[[ 12.8  -3.4   9.3]
 [ -1.7  -3.9  -3.9]
 [-29.6  26.6   0.8]
 [ 31.5 -46.8 -31.2]
 [-18.7  29.0   4.6]
 [ 39.7 -56.1  -8.4]
 [ 28.4 -32.5  -2.5]
 [-37.9  39.6  17.3]]
:
[[-37.9  39.6  17.3]
 [-29.6  26.6   0.8]
 [-18.7  29.0   4.6]
 [ -1.7  -3.9  -3.9]
 [ 12.8  -3.4   9.3]
 [ 28.4 -32.5  -2.5]
 [ 31.5 -46.8 -31.2]
 [ 39.7 -56.1  -8.4]]

[[  6.6  -5.4  17.3  15.8 -29.2 -16.5  30.0]
 [  6.5 -39.7  -5.7  38.7  37.9  11.9 -21.3]
 [ 13.1   2.5   5.2   0.2  12.9  14.2  10.4]
 [-15.2 -16.2   9.9  44.6  -5.3   9.5  -6.0]
 [ 16.0 -19.9 -12.1  -2.1  13.9 -29.0  40.8]
 [ 27.4 -12.3   8.9  -0.6 -13.1 -15.4  33.9]
 [-30.9  23.7 -11.4   5.4  17.8  36.3  16.1]
 [ 42.9   6.9 -55.0   0.9  12.1  11.4  10.9]
 [-16.5  -8.9  17.1  41.7 -26.8  14.7   4.5]]
:
[[-30.9  23.7 -11.4   5.4  17.8  36.3  16.1]
 [-16.5  -8.9  17.1  41.7 -26.8  14.7   4.5]
 [-15.2 -16.2   9.9  44.6  -5.3   9.5  -6.0]
 [  6.5 -39.7  -5.7  38.7  37.9  11.9 -21.3]
 [  6.6  -5.4  17.3  15.8 -29.2 -16.5  30.0]
 [ 13.1   2.5   5.2   0.2  12.9  14.2  10.4]
 [ 16.0 -19.9 -12.1  -2.1  13.9 -29.0  40.8]
 [ 27.4 -12.3   8.9  -0.6 -13.1 -15.4  33.9]
 [ 42.9   6.9 -55.0   0.9  12.1  11.4  10.9]]

[[  1.3 -40.9  -8.6  -0.9 -10.4   1.0]
 [ -7.6 -33.3 -15.6  20.2   9.7  14.7]
 [  6.3 -38.0  -8.8   0.8  -5.3  -0.3]
 [-22.0 -41.0 -24.0  30.5  11.8  25.6]
 [-23.4 -39.1 -21.9  28.7   8.7  20.5]
 [  9.7 -35.8  -8.3   2.0   0.9  -0.5]
 [ -3.7 -42.9  -8.4  -2.4 -14.3   2.9]
 [  2.7 -36.6  -7.7   3.1   7.0   1.2]
 [-13.4 -44.6 -26.7  31.3  18.0  33.9]
 [ 10.4 -35.4  -7.8   2.1   3.4  -0.1]
 [-13.3 -47.4 -27.9  30.5  20.2  37.7]
 [-12.8 -37.0 -21.5  28.5  12.1  22.7]]
:
[[-23.4 -39.1 -21.9  28.7   8.7  20.5]
 [-22.0 -41.0 -24.0  30.5  11.8  25.6]
 [-13.4 -44.6 -26.7  31.3  18.0  33.9]
 [-13.3 -47.4 -27.9  30.5  20.2  37.7]
 [-12.8 -37.0 -21.5  28.5  12.1  22.7]
 [ -7.6 -33.3 -15.6  20.2   9.7  14.7]
 [ -3.7 -42.9  -8.4  -2.4 -14.3   2.9]
 [  1.3 -40.9  -8.6  -0.9 -10.4   1.0]
 [  2.7 -36.6  -7.7   3.1   7.0   1.2]
 [  6.3 -38.0  -8.8   0.8  -5.3  -0.3]
 [  9.7 -35.8  -8.3   2.0   0.9  -0.5]
 [ 10.4 -35.4  -7.8   2.1   3.4  -0.1]]

[[-41.3  29.0 -11.8   0.9 -30.5  17.7 -29.7 -20.6 -21.6  44.8 -24.0 -12.9]
 [ 41.1 -29.0  16.3 -13.4 -44.5  14.0  37.1 -16.1 -38.9 -12.4  17.2  27.2]
 [  0.0   3.0 -34.6 -11.6  18.1  30.1  36.8  44.2  16.4   1.8  31.6   7.3]
 [ 14.2 -35.8  31.9   3.5  42.8  39.9 -18.6   5.8  12.5  21.9  -1.9  12.0]
 [ 23.9   3.5  -2.0 -14.1  -3.4  42.1 -14.2  26.4  19.4  44.1 -20.7 -43.1]
 [ 36.5  38.8  33.4 -25.4  20.5  32.0   8.5 -11.5 -33.8 -41.1  20.4   6.4]
 [ -2.2  -9.9  38.5 -17.3 -24.7 -33.0 -12.5  -3.2   8.6  13.9 -18.6   3.5]
 [ 37.8  -4.9 -32.0 -36.8 -21.7  23.3 -44.0 -19.7 -12.3   1.2 -30.4  22.9]]
:
[[-41.3  29.0 -11.8   0.9 -30.5  17.7 -29.7 -20.6 -21.6  44.8 -24.0 -12.9]
 [ -2.2  -9.9  38.5 -17.3 -24.7 -33.0 -12.5  -3.2   8.6  13.9 -18.6   3.5]
 [  0.0   3.0 -34.6 -11.6  18.1  30.1  36.8  44.2  16.4   1.8  31.6   7.3]
 [ 14.2 -35.8  31.9   3.5  42.8  39.9 -18.6   5.8  12.5  21.9  -1.9  12.0]
 [ 23.9   3.5  -2.0 -14.1  -3.4  42.1 -14.2  26.4  19.4  44.1 -20.7 -43.1]
 [ 36.5  38.8  33.4 -25.4  20.5  32.0   8.5 -11.5 -33.8 -41.1  20.4   6.4]
 [ 37.8  -4.9 -32.0 -36.8 -21.7  23.3 -44.0 -19.7 -12.3   1.2 -30.4  22.9]
 [ 41.1 -29.0  16.3 -13.4 -44.5  14.0  37.1 -16.1 -38.9 -12.4  17.2  27.2]]

[[ -1.5  -0.1  -1.3   1.7   3.4   2.3   1.2  -1.3  -1.0   1.0  -0.6   0.2
    5.5  -0.7   4.7  -0.5]
 [  4.5  11.6   5.4 -58.3  -9.2 -12.6 -11.9 -12.3  13.1  27.0 -16.0  35.0
  -41.8  40.5  10.1 -20.4]
 [ -7.9   7.9   6.1 -15.6  -8.0  16.0   6.5  15.2  15.1 -12.3 -18.0   8.9
   -4.6 -10.3 -10.9   6.5]]
:
[[ -7.9   7.9   6.1 -15.6  -8.0  16.0   6.5  15.2  15.1 -12.3 -18.0   8.9
   -4.6 -10.3 -10.9   6.5]
 [ -1.5  -0.1  -1.3   1.7   3.4   2.3   1.2  -1.3  -1.0   1.0  -0.6   0.2
    5.5  -0.7   4.7  -0.5]
 [  4.5  11.6   5.4 -58.3  -9.2 -12.6 -11.9 -12.3  13.1  27.0 -16.0  35.0
  -41.8  40.5  10.1 -20.4]]

[[ -5.6   9.4]
 [ -4.8  -4.2]
 [-10.5 -18.0]
 [  1.5  -2.0]
 [  7.3  31.9]
 [  3.4  36.2]
 [  3.7 -16.2]
 [  8.1  -4.8]
 [ 21.3 -15.0]
 [ -2.1  -5.7]
 [ -3.2 -54.2]
 [  2.1  13.8]]
:
[[-10.5 -18.0]
 [ -5.6   9.4]
 [ -4.8  -4.2]
 [ -3.2 -54.2]
 [ -2.1  -5.7]
 [  1.5  -2.0]
 [  2.1  13.8]
 [  3.4  36.2]
 [  3.7 -16.2]
 [  7.3  31.9]
 [  8.1  -4.8]
 [ 21.3 -15.0]]
---
[[-36.0 -54.3  14.2  -5.1]
 [ 23.9  15.2 -13.0  18.4]
 [-27.4 -37.7 -16.5  13.2]]
:
[[-54.3  14.2]
 [ 15.2 -13.0]]

[[ 20.1 -12.5 -51.2 -58.4]
 [-36.9  42.0   8.2  15.5]]
:
[[-12.5 -51.2]
 [ 42.0   8.2]]

[[55.1 17.7 32.9  3.3  9.1]
 [15.1 41.2 18.2  7.8 57.3]
 [ 8.9 22.6 31.2 22.4 14.4]
 [29.6 12.7  5.9 15.5  7.5]
 [32.1 16.2 27.6 10.8 10.8]]
:
[[17.7 32.9]
 [41.2 18.2]]

[[ 35.9  31.5  -1.9  30.3  32.5]
 [-33.8 -30.6   1.2 -29.6 -31.2]
 [-44.6 -37.7  -0.8 -36.0 -39.7]
 [ 53.0  46.5  -2.6  44.7  48.1]
 [-14.4  -7.8  30.6  -7.0  -8.9]]
:
[[ 31.5  -1.9]
 [-30.6   1.2]]

[[ 12.5  -8.9  -8.8  -4.7]
 [  5.6 -37.6 -45.8 -39.3]
 [ 12.1  -0.6  -7.6 -11.5]
 [ 15.2 -12.2 -19.3 -10.8]
 [  6.4  -4.8  -3.3 -12.4]]
:
[[ -8.9  -8.8]
 [-37.6 -45.8]]

[[-17.7 -15.6 -19.4]
 [ 16.4 -49.2   6.0]
 [ 24.9 -57.9 -14.1]
 [ 33.1 -46.5   3.1]]
:
[[-15.6 -19.4]
 [-49.2   6.0]]
